Each row is where one point has got to under a steady rotation. How many steps took it there?
The counts run from 0 to 111.
[-15.9  15.6  -8.0  20.7 -13.9 -26.0 -32.7 -30.7 -50.5   4.5  11.4 -20.5
 -11.1   1.5   0.2   3.6 -18.1  18.3   1.5   2.3   0.3  12.8  25.7   7.6
 -21.9   9.7  -4.9 -10.9 -39.8   5.4   4.3   7.2  25.0 -27.2   2.6   8.0
  -2.1  17.9  10.7 -29.2   6.2  11.7 -27.6   6.2  -1.1  12.5 -34.0  15.9
   8.7]  106
[ 12.1  -2.7  16.1  -7.4  21.5  -7.2  33.2   6.8  32.2 -31.4  -2.2   4.3
  -6.2  -4.8   0.3  11.7 -10.4 -16.4  24.3  -6.2  26.9 -12.8 -15.2 -33.1
   8.3   4.4  13.8 -14.2 -17.2  -0.9  20.4  -7.5  17.0  10.2   4.4  25.1
  10.0 -29.4   4.3   9.1   8.8  -4.3  31.4  31.4 -15.2 -12.6  29.1  -6.4
   5.6]  39
[ -8.4   4.7 -31.2 -12.0 -21.3 -17.4  -9.3   7.9 -19.3 -11.1  30.3 -35.8
 -39.5  40.3  16.5  -5.8   5.6  -4.1  18.2  -5.1   3.1 -17.1   9.8  -5.2
   0.3  -5.4   6.9  33.5  -9.1  18.1  -6.0  -8.6  -7.7 -25.9 -23.8  15.6
 -23.3  -3.9  -7.3  14.4   3.7  -1.4  -4.9  -8.7 -38.6  -0.8 -26.8 -12.0
   1.7]  69
[  1.9  21.7  -4.9  -7.9 -26.5  -9.2 -12.8  14.4  -7.7 -16.9   3.4 -24.5
 -51.5  -4.6  -7.2  -4.8   5.5  -1.0  25.1 -13.4  -5.2 -40.4   3.8   3.4
  -7.7 -14.4  11.3  46.0  -2.4   7.7   3.4 -20.6  14.5  11.1 -22.7  24.3
 -15.1   3.5  -0.4   1.4 -18.1 -39.0   0.0  -7.1 -12.6   8.0   1.5  -5.2
 -14.1]  74
[ 11.6  -6.3  12.7 -16.3   5.6 -20.2  24.4   9.4  12.8 -23.8  -6.9  11.4
   5.5 -16.1  -1.4   0.5   8.5 -13.8  31.8 -19.1   4.2 -24.9 -27.2 -43.5
   8.1   0.1  -4.8  13.3  -2.5   4.2  26.1 -26.8  11.1   8.9 -13.9  20.2
   4.2 -25.1 -14.7   8.8 -12.5 -14.5  34.9  27.6 -34.9 -17.6  23.6 -16.8
  14.9]  38
[ 46.2 -26.8  14.5 -22.3   4.7 -33.0  -8.3 -40.1 -14.9  31.4 -17.4 -20.1
  -0.1  -6.9  -7.6  -6.8  17.8  -5.7   7.2  -2.0 -17.7  -5.9   4.8 -20.0
  10.2 -24.3  -2.7 -14.3  14.8  29.0  -2.6  29.8 -18.6  -0.7  -1.1  16.9
  -0.7  13.3 -16.7  -7.0  -8.8   3.6  27.4   0.9  -1.2 -16.8  32.4  15.3
  19.2]  90
[-10.9 -23.8  -4.6  -1.2  -6.5  25.4  -4.9  10.5 -27.7   2.1   5.3  24.6
  44.1  11.3 -11.8  -8.0  22.5  21.0   9.1   4.7   2.9   7.1 -12.7 -25.1
  -4.5   8.9 -34.7  24.5   6.4  10.6 -17.3  -9.9 -26.1  -2.5   5.0  26.2
  39.1   8.0   4.0  -4.6   7.5 -21.5  21.6  22.0 -32.0 -15.7   7.6  -2.5
 -13.2]  25
[ 18.4 -24.0  -2.2  -9.8  17.4  -8.2  31.5  16.7  19.9 -27.1 -10.3  -3.1
  14.7 -35.9  16.9 -17.8   3.7 -13.4   6.2  -2.9  -3.0   4.4 -14.9 -29.8
 -18.0  -1.5 -17.1  12.2  -2.9  -9.8  41.6   6.0   0.9  -6.2 -14.3  11.1
  20.4 -25.4 -15.8  28.6   8.5 -15.7  18.3  31.5 -22.7 -19.2 -27.2  -6.2
  13.6]  44
[ -7.7 -25.0 -37.4  -0.1  -4.1   8.8   9.5   8.0  -9.5 -20.8  30.2 -38.8
 -10.3  33.5  11.4 -24.3  19.3  12.1  18.1  -1.8   7.4  -6.0  -7.7   0.8
 -14.7   7.8  -8.5  31.4 -20.6  12.6   4.0  14.1 -10.5 -27.6 -12.0   2.8
  -2.2 -29.7   4.0  22.2  15.7  -2.7 -29.8   2.3 -38.4   2.6 -14.2  -7.5
 -14.9]  63
[  9.3  -1.0 -12.2  -9.9 -33.0  -9.8  -7.4   9.0  31.0 -10.6   1.8 -25.1
  -1.7  59.1  -9.9  -2.2 -20.7   7.8  24.2 -22.6  -7.0  -4.3  16.9   7.3
 -17.3   2.3  29.4  33.0   7.1  17.9   1.8 -14.8  13.2 -20.3   5.3  40.2
   1.9 -17.3   5.5   2.8   1.5   8.4  32.5 -14.3 -18.8 -14.7   0.9  -2.6
   0.1]  76
[  3.8 -22.0  11.7  -1.0  16.5 -21.7  -2.7  -4.0 -37.9  -9.3  -7.0 -17.9
   4.3 -41.5  29.8 -14.9  -1.9 -22.0 -23.6   1.8  -2.5   8.6   0.0 -10.1
 -17.8 -25.5 -17.3  21.6  19.5 -26.1  38.0  -0.1  -6.7 -21.2  -4.3  -2.7
  -6.4   6.7 -16.8  17.3 -11.1 -21.4  16.8   5.4  -0.9 -20.8 -29.1 -16.9
  12.0]  49
[ 29.4   1.1   8.9  -9.2  -8.1   9.9   0.5  16.4   7.6 -18.0  -8.3 -11.3
 -24.5 -32.8 -29.2  -4.7  -7.1  16.4  -2.3 -14.3 -23.1 -41.6  -5.5 -16.9
 -23.1  -3.7  14.7  19.7  -2.9  15.6  -7.0   9.5  -6.9  19.2 -13.0  39.4
   4.0  17.3  14.3  13.8  -4.8 -54.0  16.5   0.8  14.0  -0.7  36.1   5.2
 -21.2]  79
[ -3.4 -25.1   5.2   8.3  59.7 -15.1  -5.0  -9.9   4.2   3.9  22.3 -40.6
 -13.4  13.2  15.2 -16.4   7.2  -5.7  -1.7   8.7  35.9   2.6 -33.3   1.1
  24.0 -15.5  18.9 -22.4  -0.8  17.4   1.7  17.7  14.3 -25.1  -3.1   2.8
 -20.9 -15.7  19.5   5.3  15.4  16.2   9.7   2.5   1.4   1.7  -2.8 -17.4
  18.6]  52
[-12.1  10.4  -1.0  10.2 -12.5 -34.6 -17.6 -38.5 -55.5  19.3   0.4 -23.1
  11.1  10.8  18.4  -1.6 -14.5  13.0  -1.9   2.2  -5.9  25.1  20.8  -2.1
 -23.2   3.7 -13.0   3.1 -10.6  -2.9   6.9 -13.9  14.9 -19.6  16.7   7.4
  14.7  21.7  -6.4 -30.2  -9.9  16.8  -9.3  -3.7  -4.6 -13.9 -30.1   7.1
   2.3]  107
[ 25.1 -11.6   3.3  -9.2  -3.9   9.4  -9.0   8.2  19.7   3.3  -0.8 -21.2
  19.7  44.5 -16.5 -13.5 -19.8  17.8  13.1 -35.7  -9.6  -6.5  -1.0  -3.9
 -12.9   0.0  32.6  16.4  19.0  27.6  -7.1 -15.8  -0.5 -12.4  12.4  30.1
   3.5  -2.7   6.1  -7.7   9.8  -8.7  46.3  -5.5   6.0 -11.2  24.7  -7.0
  -1.3]  77
[ 15.2  13.6  18.3   4.0 -20.8  -6.1 -31.7 -31.4  16.9   3.9  11.7 -23.2
 -31.8   1.0  -4.2  -7.6  -5.1 -24.2  -1.2  24.1  24.0 -37.7  14.6  24.1
  -0.7  -0.8   4.7 -11.9 -24.0 -16.5  -8.2  38.3  30.1  -3.0  10.9  -7.8
 -10.7  -0.4  12.4  -8.4  -9.5  -6.5  15.7  33.8   6.8  19.3  -6.5  21.5
   2.8]  93
[  1.7  14.1 -14.5  35.8  14.3 -13.0 -20.5 -16.2 -35.9   9.2  22.6 -16.6
 -37.0   0.1  -5.1  -3.9 -12.3   9.9   0.6  10.7  15.9   0.8   8.3   1.3
 -12.2  22.1  -2.4 -24.4 -59.1   3.7  -8.7  20.2  11.0  -7.2  -1.7   5.1
   8.2  10.5   7.7 -13.2  28.3   2.9 -44.4  27.7   6.1  24.6 -21.4  28.3
  -6.2]  105
[ -5.5 -14.9  18.9  -7.5  30.0  -4.3 -16.3 -19.9 -37.2 -15.6  -6.3 -34.3
 -10.1 -37.0  21.4 -12.1  -4.6  -9.2 -19.3   4.5   9.3  -2.5  -9.2  12.9
 -11.4 -22.7  -6.1  -5.0  16.2  -9.4  35.4   0.6  21.9  -1.3  26.4   1.2
 -25.6  12.1  15.7  -7.5  -5.9  -1.9  11.5 -22.6  35.5  -8.2  12.5 -21.6
  -1.5]  54
[ 12.9  10.8   2.1  -9.4 -44.2 -13.2  -6.6   7.3  25.7 -24.7   6.5  -8.7
 -22.5  14.2  -2.9   1.6 -29.5  -3.6  -2.1  13.6 -10.0 -20.9  30.2  19.2
 -27.8  -3.9  15.7  44.5  -3.1  -1.6   9.0  12.3  20.1 -15.5 -12.9  27.9
  10.2 -15.5  -4.6  33.7   9.3 -34.8   4.9  23.5 -13.3  -8.9 -17.9  21.9
  -9.0]  81
[-10.4 -16.3  16.0   5.4  50.8 -10.1 -13.2 -23.5 -25.3 -13.1   4.6 -37.1
  -9.2 -16.6  17.1   6.4  -3.4  -0.8 -18.8   2.1  24.9  -0.5 -17.6  12.2
   1.6 -19.1  13.9 -27.6  -2.9  25.9  14.1   9.3  12.9 -20.1  15.5   3.7
 -31.7  -0.1  27.4  -6.7   7.6  11.9   1.6 -10.2  18.8   2.9  22.0 -13.3
   8.4]  53
[ 48.0 -31.2  -0.4  -5.4   5.9   2.5  -2.0 -11.9  -6.8  16.8 -16.6  -8.1
   1.3   1.3 -12.4  -6.0  -9.0  16.7 -15.0  -8.4 -40.9  -5.2   0.2 -17.9
 -11.9  -8.6  11.6  -1.3   8.4  41.6 -11.9  26.9 -37.6 -17.9 -15.5  34.3
   5.0  17.3   3.2  11.0  10.9 -18.4  24.8   4.1   9.4 -12.3  23.5  16.4
   3.5]  84
[ -8.1  -9.2 -12.5  27.8  33.5 -32.8   6.6 -33.8 -43.9  31.1   1.1  -2.8
  13.6  -2.0  12.3 -20.3  24.1   0.7   8.6  -1.5  -3.4  20.4  -2.5 -19.5
   6.5  -0.7 -21.3 -11.2   1.6 -11.1  -4.2  -9.1  -0.8  22.2   6.3  15.8
  40.4  32.0  -7.5 -20.7  10.4  12.1  24.9   1.5   4.7 -26.2  -2.3   6.4
  -7.1]  13
[ 27.1 -11.4  14.2   4.5  11.4  -3.2   8.3 -27.0 -12.3  -4.2 -22.5  -7.1
   7.7 -34.0 -11.2   3.9   3.8   6.8  17.0 -15.5 -23.2  -8.5  -1.7 -34.4
 -24.4   0.1   2.8 -45.9 -30.6   3.1  16.3  12.5  12.4  25.6   8.8  15.1
  11.9   6.3 -20.8 -30.8 -12.2  16.1  14.0  15.2  25.4  -8.3  42.8   9.1
  -5.1]  1
[ 14.0  -7.5 -14.2  -5.2  13.9  -6.2  -9.3  -2.5 -19.4   2.3  11.0 -28.7
  -6.2  63.3   3.4 -15.9 -14.1   7.4  14.0 -19.0   2.8  12.7   4.6  -0.9
 -15.1  -7.1  28.4   6.5  16.4  18.1 -14.3 -30.2  -9.5 -10.6  20.7  41.7
  -5.0  19.7   3.6 -11.3  12.5  19.1  34.0 -35.3  -5.6  -3.5  15.2 -19.3
 -13.5]  71
[ 37.1  26.4  12.6  -2.3  -5.6 -12.7 -14.3 -43.1  11.2  -0.8   6.6 -10.6
 -45.2 -16.6  -4.2 -15.0   1.3 -32.2  16.9  15.5   7.2 -35.8  18.1  -2.9
   3.7  -7.3   6.6 -13.0 -25.7 -20.3  -8.3  35.4  13.5  28.9  10.7   5.7
  -9.2  12.8  -9.3  13.5   3.8  -8.8  28.5  23.9  17.8   9.2  20.7   9.6
  -8.1]  92
[  3.0  -0.8 -13.8  23.8  16.4 -25.7  -4.8 -20.0 -25.8  34.3  13.1  -9.4
   2.2  14.9   2.2 -41.8  41.0  12.6  40.4 -20.5  -5.4  -8.0   5.1 -24.3
  16.6  21.3 -14.8  -7.0 -15.0  11.0 -11.7  -7.2  -2.2  16.6  -7.2  14.0
  42.4  39.9 -15.1  -9.4 -20.2  12.0  22.8  12.2   1.6  -5.8  -8.5  -2.4
  -9.8]  109
[  0.4  -1.1  -1.0  26.4 -22.8   4.9 -16.5  -6.4  22.3  -1.0   9.6 -14.8
  10.7 -13.7  -7.1  -8.7  -9.9   4.7   6.0  -3.5   8.5 -16.0   6.7   5.6
 -30.6  22.7   8.0   0.8 -39.2  -7.7  10.3  22.6  32.8 -19.7  -3.3 -15.3
  22.6 -27.7  -0.5 -28.6   4.6   7.9  -8.0  41.6  -6.2  -0.9 -47.8  25.7
  -3.8]  4
[ -5.4  29.3  22.9  -7.5  23.3 -11.4  -5.1   2.6  -5.4 -26.5   9.4  20.9
 -11.8  17.3  -3.5  16.1 -43.8 -24.9   8.9  17.5  49.2  -6.0  -6.0   0.2
  10.4  -7.0  14.0  -7.5 -11.0  -1.1  10.4 -22.3  15.4  -7.0  13.0  41.3
 -15.6  -1.7   7.3  -6.1  19.2 -10.9  16.8  20.6 -11.9  -0.6  12.0 -11.8
   8.7]  34
[  3.5 -22.7 -16.8   8.0  24.5  19.0 -14.9   5.2 -38.5 -10.7  15.1 -10.5
 -10.0  10.0  10.6 -10.1 -21.2   9.6 -15.0  -1.3  -7.5   8.5   3.8   0.1
 -40.2  -8.5  -0.4  11.8  -2.8  -4.6  -1.2 -10.4 -34.7  -0.4  11.6  30.5
  -7.8  36.5   5.2  -8.6  20.8  -9.5   8.1 -31.5   3.7   2.3  15.2 -13.8
 -39.4]  66
[-17.1  -3.8  19.5   0.4 -11.3  12.9 -22.1   7.2 -46.8   3.2  -1.7  25.0
  42.0  10.3   4.7   8.5 -21.1   5.0  -3.7  13.7  19.1  15.0   6.7 -23.7
 -16.5  -8.9 -23.3  26.6  16.9   7.5 -10.8 -29.0 -22.9 -35.4   3.1  22.2
  -1.5  16.1   5.3 -26.4 -12.5 -30.3  24.2  16.2 -32.6  -8.0 -23.6 -11.5
  10.1]  30
[ 10.9  -0.9 -15.4  34.0  41.1 -13.5   4.6  -9.9 -24.9  12.4   3.5   6.9
 -13.4 -25.1   0.0 -22.3  -0.5  -0.5  -5.2  16.4  -3.3   0.7  -2.5 -20.6
 -19.7  13.1 -13.4 -18.2 -40.0 -30.0   8.3  16.6   3.1  32.7  -3.5  12.3
  45.0  27.1 -12.2  -2.5  16.2 -16.2   9.7  31.0  28.3  -1.8  -7.3  30.7
 -22.2]  8
[ -0.1   8.8 -19.8  29.4  18.0 -28.4  -5.6  -9.0 -23.1  18.8  18.3  -6.7
 -29.2  15.0  -5.2 -22.3  26.0  14.5  38.6  -9.5  17.4 -22.9  -3.9 -13.4
  27.7  16.8  -3.0 -12.8 -38.9  18.1 -14.2  -0.2  21.6  32.1  -4.3  21.7
  28.9  29.7  -3.1  -5.8  -6.0   5.2  -8.8  12.0  -4.0  14.4   6.0   4.0
  -3.8]  110
[  4.1 -10.6  19.7 -22.0  -8.8  -5.8  -5.2   8.1 -14.3 -14.5 -13.4   5.9
  14.9 -24.7   1.8   1.8   1.1  -2.1  29.7 -28.3   7.1 -21.0 -13.8 -34.5
   0.1  -7.7 -17.9  20.0  21.6   9.2  10.3 -29.5  -0.4  -4.5  -8.8   8.1
  -8.1 -14.1  -9.4 -14.4 -39.9 -23.0  26.4  21.4 -31.1 -24.9   0.4 -24.0
  25.1]  37
[ -7.3  -9.2  -7.0  12.7   2.1  19.0 -15.2  11.0 -23.8 -33.2  19.0 -26.2
  -1.0 -23.9  15.6 -33.0  11.7   1.6   2.4   0.5  -3.6  -9.7   5.2   5.4
 -42.9 -10.2 -26.2  25.8  -4.4 -29.1  12.3   2.5  -3.1   7.9  18.8 -17.9
   3.2   8.2   5.3  -3.0  -0.9 -21.3   9.6  -6.9  10.5  -0.7   3.0 -22.9
 -49.3]  61
[ 16.7  14.9  10.5   6.5   6.4 -13.1   5.0 -15.4   1.6 -12.2 -15.0   4.6
 -15.1 -43.2 -15.6 -11.8  -5.4  -7.3  18.7  -7.7  -6.2 -29.3  13.6 -20.6
 -25.4  -3.9  -9.2 -23.4 -40.4 -30.1  20.6  15.5  21.5  30.7   9.3  -2.4
  15.1   7.9 -14.2  -8.8  -5.1  -9.2  18.1  28.2  25.3  -2.4  13.4  20.0
 -25.6]  2
